One turn moves every row onto another: examples first, then more rows asked:
Duv: [16,29,-11,0,-12,6,27,3,12,-19,2,6,3,-31,7,-2,24,-19,-2,15,-2,40,-9]
revos: [10,6,-2,0,15,-11,-4,2,18,-22,20,-3,0,-17,-16,23,-19,-1,-8,-6,1,-16,-50]
vot: [-7,2,15,-29,9,-7,-12,-7,-3,8,37,-19,-9,1,-4,-20,6,31,22,15,-3,5,-11]
Dibe: [34,-6,-13,-16,-18,24,4,8,0,19,-29,-8,-10,-5,1,-11,15,-6,-27,-22,-3,30,9]
nivu: [-6,-7,-3,-25,10,23,10,15,10,11,31,3,3,-7,-22,22,-19,-10,17,16,-9,-11,-39]
mezo: [13,3,8,23,9,22,8,9,-4,-35,-4,5,-18,15,9,-3,-6,3,-11,15,34,42,14]
gadu: [21,1,6,4,2,16,1,25,7,-37,-22,1,-18,12,6,-12,0,-12,-18,24,39,26,6]
sazef: [32,-18,-9,4,-20,26,5,21,1,14,-30,4,-7,6,10,-13,35,10,-13,-13,-9,30,11]
zap: [-11,-18,-2,-22,12,34,-8,15,-12,11,44,3,-10,14,-11,8,-11,15,9,7,2,-5,-3]
Rogu: [1,-22,17,23,-4,-6,15,23,-5,5,-22,-19,23,-18,-1,22,-18,2,13,11,20,-37,34]
fizos: [11,27,-19,-11,-17,4,22,-9,13,-14,-1,1,13,-20,5,0,30,-31,0,20,16,32,19]
kuge: [31,-5,-6,25,-15,24,10,-9,10,21,-25,-3,4,27,-6,35,16,-31,-9,16,23,23,-7]
gema: [8,-18,13,11,-22,-8,4,37,-4,12,-7,-16,18,-35,8,5,28,9,9,18,1,-42,17]
Lati: [-8,-29,-3,2,12,-19,0,4,25,0,-32,-1,30,5,-9,9,-7,8,8,-21,8,-25,32]
Vilun: [25,-9,-8,27,-5,21,29,-9,20,15,-42,6,17,16,-4,33,7,-23,7,8,5,25,-3]
Biba: [-5,3,-7,3,8,0,-21,-18,-10,-12,54,-6,-1,7,-3,12,10,22,-7,-17,12,-4,-1]
meva: [15,-29,23,6,-1,-11,0,1,-2,12,-32,-38,11,10,-4,-7,-12,34,21,4,9,-26,17]
vuko: [21,-13,14,5,-17,-20,6,-3,13,26,-16,-34,21,-10,0,3,27,17,34,22,-9,-32,-12]
kog: [8,-27,1,13,-7,-20,-17,24,29,7,-12,7,22,2,2,6,52,6,8,10,0,-35,-4]
Dareb: [-5,2,21,-12,22,-12,2,-12,15,-3,14,-20,-4,6,-16,6,-27,6,30,32,5,0,-35]

Dibe -> gadu
Lati -> revos
Now these:
Vilun -> Duv
meva -> Dareb
Rogu -> nivu

